Z: rows in 3 groups, each row roughly a mix of its group's directions (some rows in no group)
Z (116 x 11)
[[-14 -12  -8  -2 -32   9  21  -6  11 -12  19]
 [ -5  10  15  28  15  14 -19  25   6  -4  -2]
 [ 27 -22 -27 -16 -14  11  -4   0  -3   3   3]
 [ -2  24  -6 -14 -11  22  14 -25  -7 -14  11]
 [ -5  16  15  -3 -34  13   7  -1  -2  -8  25]
 [ 12   5  -9  14  15 -11  -9  38  -2  14   7]
 [ 23 -28  -8  -1 -23  -8 -22   5  -5   5  -7]
 [ 16  -5 -14  -5  24  17  11 -26 -17 -13   1]
 [ 17 -29 -14   4   7   5  -4 -23  17 -11  14]
 [ 20 -15 -10 -11 -15  21  15   0 -25  13   5]
 [-13   5  27  22 -16  -6   4   3  24 -11  11]
 [ -6 -22  -5   0  26 -16   2   3  12   0 -31]
 [-14  32  30   9   6  -7  10   7   4  -4  -9]
 [ 25 -16 -30  -5  -9  -5  14 -12 -15  12   2]
 [  2  -5  22   9 -26  -7 -12  28  14  11   1]
 [  4  15  -3  24  12 -17 -23   3 -10   5 -26]
 [ 11 -39  -2  11   1 -19 -19  -3   7  -6  -5]
 [-16  18   3   0  -4  -3 -13  13 -17   1 -37]
 [  6  25  18   6   8  -5 -16  31 -13  10   0]
 [ -8   1  23  -7 -14   7  11 -26  18  -6  23]
 [-19  29   6   5  -1 -14 -13  26   1  15   7]
 [ 12  -3  10  39 -14  15   1  12  -7 -13  -3]
 [ -5   2 -10  -2  31   8  20 -31   7  -4  -2]
 [ -3   5   5 -17 -32  12  16 -22  -2  13  10]
 [ -7  18  12  15  -5 -28   0  17  -9  -3 -26]
 [-19  22   8  22  -7 -14  22   7  13 -16  -6]
 [ -2   2 -13  -5  17   7  10 -37 -19 -14  -2]
 [-31  26  14   6   6  12  -2  17 -15  -2   1]
 [-28  31  12   6   2   3   4 -19  12  -7  -9]
 [ 19 -38 -15   9 -13  -5   5  -9   4   8   7]
 [  3  -7 -13 -15 -19  32   5 -13 -12  -8  20]
 [  6  19   2 -22   1  18  22  -1   0  21  21]
 [  5   8  -3  15 -17  23  26 -18   5 -10  18]
 [ -2  12  18 -10 -31  27   5  -3   3  -6  16]
 [  7  34 -13  -1   8  16   8   4 -20 -15  11]
 [ -6  19 -11 -12   2   5  -2 -25 -29 -14 -15]
 [ 20 -25 -21   6  24  -1  14  -6   9 -11  -2]
 [-10 -13  11   1 -31  11  18 -19  14  -1  15]
 [ -3  -2 -38 -13  17 -10  15   3  10  14   3]
 [-16  17  26 -14 -16  -5  20  11   9  16  -2]
 [-13  -5  21  19 -11  19   1 -25  20  -6   3]
 [ -8  -5  17 -16 -28 -18  25 -12   5  -4  -1]
 [-10   7   6 -27 -12 -29  17   6  -2  14 -12]
 [ 17  -3  -9  -2 -10  13  14  17 -31  21  -8]
 [  4  -1  22   1 -35  -3  -4 -28  -4  -2   4]
 [  5  -7  13  35 -13   2 -15   8  -3 -23 -10]
 [-14 -13  -3   6  33  -6  10 -19  20 -12  -3]
 [  0 -16 -21   6  30 -21  -7 -14   3 -17  -2]
 [-17  28  -7  14  22  -6  13  18 -16  -1  -5]
 [-14  15  31   4 -16  10   1  13  24  -6   7]
 [ 11 -24 -12  -8 -28  -4 -17  -6  -7   5 -21]
 [ -6  14  13  20  12  33 -18  -3   6  -8   9]
 [-18  28  15   1  28 -16   4   7  -2   8  10]
 [  9   5  -9   8 -25   1   5 -34 -23  -4   0]
 [  8 -31 -20   6  26  -5   3   4  11   8 -13]
 [ -6  -1   9 -21 -22  18  29 -11  -1  -1  16]
 [ 26 -21 -24  -8 -16   1 -14  -6 -13   2 -12]
 [-35  29  10  -8   5   6 -11  10  -7   5  -4]
 [ -1 -31 -20   7  26   1   3 -17   0 -13  -7]
 [-24   8  21   7  -1  28   5 -12   1 -21   9]
 [ -8  12   4  -4  -3  13  33   3   5  15  29]
 [  6   9   6  -3 -37 -14  16  20  -7  11  -5]
 [ -9   6   3   5 -23  -4 -16  31  12  14  19]
 [  1  34 -18 -18  -1  -8  16 -13 -16  -5   2]
 [ 31   8  -4   5   1  20 -20 -12 -10  -2  21]
 [ 18  -3 -17 -23  -5   7  -1 -29 -18  -6  13]
 [ -8 -15 -36   4  26  -2 -13   3  -9   2   8]
 [  4  -1  28  -6  -1  23 -20  17  -9  20  -1]
 [ 12 -15 -24  -6  16   8  21   5 -23  -4 -16]
 [ 23 -24 -16  25  -3  15   7   8  -7  -8  12]
 [ -1 -31 -13  -8  22  -5   0 -13  19   6 -17]
 [ -4   2  28  -5 -34  -8 -12 -13  -3   9 -11]
 [ -2  12  41  -2 -15   1 -14 -12   2   5 -11]
 [ -3  -2  13   0 -17  14  14 -34  10 -11  17]
 [ -3  -3  -4   1  -8 -17  -1  38  23  14  -2]
 [ -4 -28   2  23  -3  -9  20 -18  -1 -20  -8]
 [ -4  -7   8  28  14  -4 -18  18  22  16  -9]
 [  3 -14  22 -12   1 -10  -9 -18  19   3 -29]
 [  6  31  21  -5  -9  -1  -8   9 -24  15  -6]
 [  7  -2  11  36  15   6 -12 -11  19 -14  -3]
 [ 27 -16  -1  -6   2  -7 -11 -31 -16   6 -12]
 [  1  15 -19  -2  20  -5  17 -25 -24  -8  -2]
 [ -5 -12 -29  14  20   9  -6   4 -19 -15 -16]
 [  9 -31   3  22  -6  12   9  23  13   5  10]
 [  0  -3 -18 -16  13 -24 -22   2   3  22 -16]
 [  6  -7  -9 -25  -8   8   1 -30 -22 -16   5]
 [  7  -5  -6  15  15 -25 -22  21   1  10 -18]
 [ -4  11  14   9  -6   7  -4 -26  18 -27  19]
 [  9  31   2  -9 -11  18   9 -22 -19  -3  10]
 [ 23  10  10  -7 -16   8  13  12   7  15  30]
 [ 15 -15 -25 -10   2   9  15 -32  -2   2   4]
 [ -8  32   3 -27   1 -18   2   6 -17   3 -10]
 [-22 -11  -6   4  25 -17  -5 -21  18  -8 -13]
 [ 13 -10 -13  16  31  -1   0 -22  -6  -6 -20]
 [  3  12  18   4 -27  14   7  19  -9  26  -4]
 [ 28 -12   7   9 -24  11 -22  16  -4  -7   0]
 [ 10   0 -19   4  -1  -8 -18  19 -23   5 -28]
 [ 24  11 -17   2   5   3  -5  24 -25  15  -7]
 [ -5  23 -11  25  15  -2 -19  21   9  10   9]
 [-31  -7 -12   5  20 -12   1   6  14   4 -24]
 [-10 -20   9  18   8  -4   0  29  25  11  -2]
 [ 18  -5 -19 -23   0  -1  14  21  -9  22  12]
 [ 10  -1 -18  -9  23   8   9 -24 -27  -6  -9]
 [  0 -11   3  10 -24 -12  -3  37  -1  15  -3]
 [  3 -17  13  21   7  -5   9 -27  18 -21   4]
 [ -8  -7   0  37   9 -23   5  16  -3  -7  12]
 [ -8  19  10 -21  -3 -13 -12 -33  -2 -15  -1]
 [-32  28  18  -1  -7   4  -3   6  14  -4   8]
 [-18  -4  27 -10 -16  25 -13 -14   9  -7  -1]
 [ -1  12  24  -6 -31  -8  -9  10  22  11   4]
 [ -2  33  19   3  -1  23  -9  -5  -9 -17  10]
 [ -4 -17  16  26   0  12   0  20  22  17  -1]
 [ -2   0  24   5 -21 -16   0 -24   7 -25   2]
 [ 23  14 -17 -15  -8  12  -6  -9 -27  11 -14]
 [ 22 -15 -16  -5 -28  12   3   4 -13  20  -9]
 [-18  18  28  25  14   3   1   2   5 -15  -9]]

which group is each row in? (one row of each group first)
[  7   9 -14  -1  24 -11 -14  25 -16  10 -19]  (82)
[ 24 -16 -11  -2   9  19   7 -10  22 -13  19]  (68)
[-23  -1   6  14  11 -21 -11 -10  29  -6 -12]  (55)

[  6 -19 -41 -10   6   2  10  12  -4   6  -7]  (82)
[-21  -5   7  18  29  -1 -23 -13  10  -9   5]  (68)
[ 21 -13  -4 -24  -9 -10  -9 -21  -4  14 -21]  (68)
[ -3 -12 -23  20  15  11   2 -12  28  -3  13]  (55)
[ 16  -1 -21 -21  19  26  13  -1   1  13  -9]  (82)
[ 14  17  -9  -6 -29  15  -2  14 -24   7  -3]  (82)
[ -2  -6 -11 -18   7  13  -3 -34  10 -22 -12]  (82)
[ -9 -22  14  21 -25  -8  15 -14   6 -16  -1]  (68)
[  3 -15   5  -1  -2  12 -15 -16   5  -2 -41]  (82)
[  6 -14 -28  27  17   3   3   6  20  -1  10]  (55)
[  0 -21  15  22 -14   8  -9   2  23 -11  20]  (68)
